128 stands for zero in the data rows.
Here are some points, one per row:
[155 167 133 119 114  94 127 116  97  98  90 141 135 124 156 142 144 139
 154 131 192 174 168 139 157 150 128 130 127 123 122 131 114  82  65  59
  57  78 106 104 109  65  64 113 114 152 137 152 132 178 121 149 153 149
 173 182 182 177 186 134 149 137 157 132]
[110  82  97 127 134  66  78 108  78  90 111  78 107  98  98 100 107  77
  81  79 101 100 112 139 105 122 138 167 149 157 173 234 181 196 214 197
 164 201 199 170 205 164 178 133 184 120 163 152 140 110 104 113 131  94
 133 109 107 111  99 134  75  86  95 120]
[ 99  94 116  84 123  91 134  96 145 127 126 145 133 164 136 138 134 130
 167 116 109 134 107  97 102 103 127  89 104  88  80 122  90 116 118 126
 147 151 125 133 166 168 142 159 162 170 198 179 145 185 159 149 161 136
 121 121 118 105 117  96 117  86  94 111]
[171 207 195 169 165 185 171 169 139 158 145  79 130 122  97 133 151 125
 106 119 103 150 151 161 105 149 158 141 188 147 157 151 147 136 153 139
 129 144 117  93 130 117  86  90  90  73  57  59  28  79  81  82  69 130
 120 123 132 135 151 166 164 168 195 159]
[144 150 154 150 141 152 121 132 144 112  93 134 105 114 129 116 130 127
 130 123 132 141 134 165 141 176 155 143 148 176 147 150 135 125 111 128
 113  84 109  96  99  96  93  66  87  79  90 127 124 105 118 127 130 113
 148 126 142 127 142 153 157 139 203 147]
[111 113  95 122 111 118 145 121 129 135 146 140 130 128 129 130 102 111
  93 103 110  86  85  90  86  88 102 115 112 127 117 126 151 150 144 154
 183 164 163 172 198 179 196 178 186 182 169 163 146 165 150 141 135 115
 113 114 103 108 102 108 108 113 110 103]
[149 127 130 154 141 120 136 106 116 124 114 112 103  93 108 141 116 150
 147 158 153 137 142 167 148 141 137 140 145 136 123 127 131 110 132  96
  87  79  72 106  95 101  78  72  94 111  96 108 113 112 128 127 143 140
 155 153 159 162 173 148 136 160 174 146]
[195 142 192 170 188 190 215 120 174 109 111 126 140 161 161 108  96 156
  55  84  68 144 138 172 136 119 159 165 153 159 162 152 148 162 141 132
 153 123 113 114  93  52  60 117 106  92  33  64  65  52 105  66  75  85
  86 141 116 126 157 115 140 187 130 191]
[136 109 130  72 107 167 118 126 122 113 125 140  88 101  82 103  92 107
 125  87 107  73  75  76  89 108 110 141 152 132 158 150 158 164 180 188
 180 169 197 189 197 178 167 182 194 152 165 147 151 140 127 113 155 106
 119 106 109  84  79  70  94 120  78  99]
[115 112 110 120 116 100  84 102 141 119 124 123 146 144 142 151 154 149
 144 162 156 127 154 137 135 151 109 123 118 100  91  99  94  94 104  80
  96  99 107 108 100 132 127 120 152 158 159 163 155 161 171 170 180 167
 159 166 168 143 132 138 130 131 113 118]
[107 111 118  99  49 127 133 108 131 112  83  98 118 148 177 117 172  91
 136 159 164 140 186  93 172  99 149 144 149 103 127  59 139  81 102 123
  57 145  87  94 113 137 123  83 150  53 139  71 197 157 116 144 148 131
 139 144 137 162 199 171 149 146 169 137]
[132  72  72 119 101  86 122 137 103  96 140 150 154 143 121 142 152 132
 178 146 154 125 148 133 110 123 125  67 135 108  99  99  98  96  95 104
 104 110 135 136 130 127 128 176 155 138 171 148 161 118 193 194 109 153
 159 146 153 144 124  93 132 110  92  70]
[158 144 172 160 158 119 106 138 100 107 141 111  74 131 112 135 111 128
 152 136 104 110 128 111 147 143 151 160 138 184 117 135 170 103 108 122
 112  91  99  94  66 101  84  65  64  66  68 107  75 104 100  97 101 118
 143 144 175 162 139 182 175 162 146 174]
[128 143 130 128 118 125  92 108 113  99 123 109 127 122 128 127 135 143
 163 146 159 170 140 156 148 139 150 154 125 144 130 112 101 100  84  90
  98  89  77  82 105  89 104  93 112 108 124 135 135 131 159 133 146 168
 152 172 164 155 163 144 176 151 148 151]
[100 130  97 132  95 126  97 112 121 100  87  74 123  81  83  42  95  93
 102 119  81 106  95 119 173 169 151 131 143 138 132 161 197 182 204 204
 194 192 174 176 185 153 190 186 154 169 132 149 101 157 119 112  94 100
 131  73 118 108 113  71 111  90 114 111]
[124 122 118 104 124 123 100 104 123 110 106 125 125 123 131 152 133 146
 140 153 157 148 150 168 159 131 129 137 136 129 120 113  99 108  91 108
  90  93  93  89  96 105 101 112 102 111 113 125 124 137 143 161 179 159
 176 154 141 172 155 149 158 149 150 145]
[143 130 130 102 124 104 102 110  91 124 137 124 120 142 140 161 154 152
 156 175 123 148 138 142 156 159 165 139 123 122 101  97  99  98  93  55
 109  71  88 125 102  64 118 122 126 128 154 135 162 151 147 138 164 176
 209 155 147 188 144 194 126 178 136 135]
[126 160  91 129 148 130 137 112 102 140 148 141  72 146 151 109 154 108
 128 109 206 165 141 131 165 168 164 162 138 103 154 164 156 153 180 139
 168 101  68  44  48 139  30 107 104  62  52  55 106  98 112 116 127 134
 105 128 146 129 128 159 160 176 151 169]
[148 207 158 196 149 171 151 189 186 162 168 152 166 127  96 120 122 114
 123 133 110 131 110 129 136 119 111 145 168 176 155 174 148 147 147 124
 150 167 122 174  90  94 105  46  80  75  71  38  55  55  51  88  98  57
  70 108 109 134 111 125 156 145 154 154]
[ 78 107  86  78  70 111 134  99 120 120 152 141 169 126 141 148 154 151
 108 133 119 154 135 149 106 145  79 116  96  74 113 124 122  89  96 112
 101  62 107 130 128 109 142 122 135 153 145 168 130 174 140 146 144 190
 114 155 107 188 104 111 140  98  74 101]
[181 169 204 193 221 174 188 195 206 167 202 161 149 132 126 128 127 109
 119 117 157 103 103 107 159 141 152 139 171 124 170 160 159 198 149 168
 108 145 121 148  91 113 102 102  58  59  85  82  42  45  50  44  30  65
  72  86  69  76 126 109 145 144 189 171]
[110 102 108 115  95 107  96 113 107 122 131 121 143 143 131 144 143 153
 152 148 147 151 144 148 134 137 115 115 115 101  90  98  87 102  94  87
  83  96  98  84  89 118 120 123 136 142 141 163 162 158 165 169 177 162
 175 164 139 126 155 132 136 146 123 118]
[ 90  75 130 127 120 143 126 157 113 125 135 101 139 150 141 147 122 113
 112  95 113 106 131  82 111  87  75 104  97 110 112 106 149 155 133 148
 159 158 168 169 196 182 165 166 164 192 193 158 145 150 167 160 133 143
 134 117 112  93 101 103 117  83 102 118]
[114 143 130 100 126  83 121 105 136 138  78 104  87 136  89  60  97  73
  90  95  80 108 106 111  74  84 125 118 134 152 158 139 182 145 161 143
 178 147 184 182 136 206 182 189 117 192 190 141 156 109 122 110 105 147
 129  66  84  89  83  70  73 112  91 104]
[166 147 162 162 125 157 157 131  75 157  91 126 134 105  58 119 136 123
 136 127 102 120 164 114 161 179 174 138 122 158 180 112  95 194 104 120
 111  96 123  58 105  74  90  77  35 113  82  68 131 106  75 115 155 169
  99 131 155 168 153 170 168 135 138 178]
[107 108 100  87 117 103 116 113 119 133 140 123 142 151 140 133 141 157
 146 157 146 131 133 148 144 106 130 115 115 127 123  93  74  81  85 103
  87  94  95  95  94 103 126 127 141 163 141 164 153 153 168 182 181 164
 173 160 165 120 162 145 120 111 121 100]
[ 99 107 107 139 129 111 130 133 148 147 154 166 127 130 141 127 135 137
 135 100  88 110  91 113  99  69 108 112  62  93 109 100 115 108 129 130
 142 156 180 185 170 175 187 189 204 160 175 185 181 186 159 156 143 145
 118 133 106 110 116 105 118 109 117 107]
[ 82  98  99 128 115 122 108 136 132 131 132 151 136 134 148 139 140 129
 116 130 118 123 101  89 102  90  95 103 100 111  89  95  93 113 134 136
 132 133 156 151 163 159 166 179 176 178 169 179 165 163 152 150 145 149
 130 120 128 104 114 117  95 110 101  81]
[104 118 143 167 180 202 208 229 228 253 246 255 251 236 245 236 213 208
 199 187 171 157 157 144 135 138 132 135 120 144 136 138 149 146 158 165
 169 172 170 150 168 150 147 129 114  98  84  61  58  37  16   2   0   0
   0   0   0   0   0  12  13  35  54  75]
[181 171 168 171 154 153 142 158 136 131 134 135  93 100 129 113  76 108
 130 139 133 124 137 147 124 155 139 159 153 140 141 146 129 107 131 109
 106  94 110  81 106  69  77  66  60  64  72  85  58  73  94 107 107 112
 121 114 140 161 181 180 185 175 163 184]
[106 116 122 130 143 152 131 117 135 135 151 143 141 133 125 121 120 103
 101  98  98  77  75  82  75  93  69  72  80 102  88 109 110 111 138 141
 150 169 171 175 190 204 190 192 187 187 176 175 189 163 150 156 137 134
 134 116 104 115 104 115  94 100 111 110]
[118 129 110 109 113 130 121 125 130 130 137 127 116 121 131 142 111 101
  95 102  87  86  89  94  97  78  84  79  95 105 103 107 127 134 157 168
 171 171 184 175 177 181 191 183 194 184 167 169 175 132 142 123 137 121
 103 136 105 106 111  89 106  89 112 107]
[ 85 101 109  94 103  89 116 102  91 100  67 111  96  85  99  94  67 103
 106 111 111 117 124 118 143 166 122 141 159 180 203 169 157 189 176 196
 189 204 209 212 176 189 166 160 152 167 128 148 131 130 124 131  89  97
  76 117  96  90 105 142 102 130 102  85]
[125 112 134 123 116 125 106  98 122 105 126 126 112 114 127 141 122 143
 144 163 155 159 153 163 143 148 142 143 139 129 114 115 112  99 105  91
  90 107  91  90  81  89 116 119  95 117 140 124 137 135 143 151 153 155
 162 179 166 153 152 147 140 129 142 129]
[124 118 114  89 115 111 118 160 121 145 110  96 130 102 143 143 131 189
 104 140 149 131 115 124  78  93 110  83  72  47  98 110  64 118  64  91
 123 152  89 146 128 168 185 192 161 170 134 182 187 189 203 170 146 109
 123 117 172 133  90 132  78  78  98 113]
[187 165 146 140 156 141 120 121 133 132 106 117 148  97 116 106 118 131
 136 129 145 139 148 149 152 141 138 144 126 155 117 131 128 116 124 129
 117 102 101  75  85  56  82  71  65  71  98  80  93 110 132 117 125 128
 147 162 154 155 148 179 166 189 163 156]
There is one direction along which these points spread out most. Take the direction at right angles to it along which they spread out most. Then take the direction at right angles to both along which they spread out most. Go by this last direction. How many in every 100 of the points above lie lower along it than each point below? Answers are rounded to whole numbers. More than half of the points above lie lower than the first one.
[171 207 195 169 165 185 171 169 139 158 145  79 130 122  97 133 151 125
 106 119 103 150 151 161 105 149 158 141 188 147 157 151 147 136 153 139
 129 144 117  93 130 117  86  90  90  73  57  59  28  79  81  82  69 130
 120 123 132 135 151 166 164 168 195 159] 22
[ 99 107 107 139 129 111 130 133 148 147 154 166 127 130 141 127 135 137
 135 100  88 110  91 113  99  69 108 112  62  93 109 100 115 108 129 130
 142 156 180 185 170 175 187 189 204 160 175 185 181 186 159 156 143 145
 118 133 106 110 116 105 118 109 117 107] 72
[111 113  95 122 111 118 145 121 129 135 146 140 130 128 129 130 102 111
  93 103 110  86  85  90  86  88 102 115 112 127 117 126 151 150 144 154
 183 164 163 172 198 179 196 178 186 182 169 163 146 165 150 141 135 115
 113 114 103 108 102 108 108 113 110 103] 36
[136 109 130  72 107 167 118 126 122 113 125 140  88 101  82 103  92 107
 125  87 107  73  75  76  89 108 110 141 152 132 158 150 158 164 180 188
 180 169 197 189 197 178 167 182 194 152 165 147 151 140 127 113 155 106
 119 106 109  84  79  70  94 120  78  99] 11
[158 144 172 160 158 119 106 138 100 107 141 111  74 131 112 135 111 128
 152 136 104 110 128 111 147 143 151 160 138 184 117 135 170 103 108 122
 112  91  99  94  66 101  84  65  64  66  68 107  75 104 100  97 101 118
 143 144 175 162 139 182 175 162 146 174] 17
[181 171 168 171 154 153 142 158 136 131 134 135  93 100 129 113  76 108
 130 139 133 124 137 147 124 155 139 159 153 140 141 146 129 107 131 109
 106  94 110  81 106  69  77  66  60  64  72  85  58  73  94 107 107 112
 121 114 140 161 181 180 185 175 163 184] 19
[ 82  98  99 128 115 122 108 136 132 131 132 151 136 134 148 139 140 129
 116 130 118 123 101  89 102  90  95 103 100 111  89  95  93 113 134 136
 132 133 156 151 163 159 166 179 176 178 169 179 165 163 152 150 145 149
 130 120 128 104 114 117  95 110 101  81] 75
[106 116 122 130 143 152 131 117 135 135 151 143 141 133 125 121 120 103
 101  98  98  77  75  82  75  93  69  72  80 102  88 109 110 111 138 141
 150 169 171 175 190 204 190 192 187 187 176 175 189 163 150 156 137 134
 134 116 104 115 104 115  94 100 111 110] 53
[ 85 101 109  94 103  89 116 102  91 100  67 111  96  85  99  94  67 103
 106 111 111 117 124 118 143 166 122 141 159 180 203 169 157 189 176 196
 189 204 209 212 176 189 166 160 152 167 128 148 131 130 124 131  89  97
  76 117  96  90 105 142 102 130 102  85] 3
[ 99  94 116  84 123  91 134  96 145 127 126 145 133 164 136 138 134 130
 167 116 109 134 107  97 102 103 127  89 104  88  80 122  90 116 118 126
 147 151 125 133 166 168 142 159 162 170 198 179 145 185 159 149 161 136
 121 121 118 105 117  96 117  86  94 111] 78
[195 142 192 170 188 190 215 120 174 109 111 126 140 161 161 108  96 156
  55  84  68 144 138 172 136 119 159 165 153 159 162 152 148 162 141 132
 153 123 113 114  93  52  60 117 106  92  33  64  65  52 105  66  75  85
  86 141 116 126 157 115 140 187 130 191] 31
[149 127 130 154 141 120 136 106 116 124 114 112 103  93 108 141 116 150
 147 158 153 137 142 167 148 141 137 140 145 136 123 127 131 110 132  96
  87  79  72 106  95 101  78  72  94 111  96 108 113 112 128 127 143 140
 155 153 159 162 173 148 136 160 174 146] 42
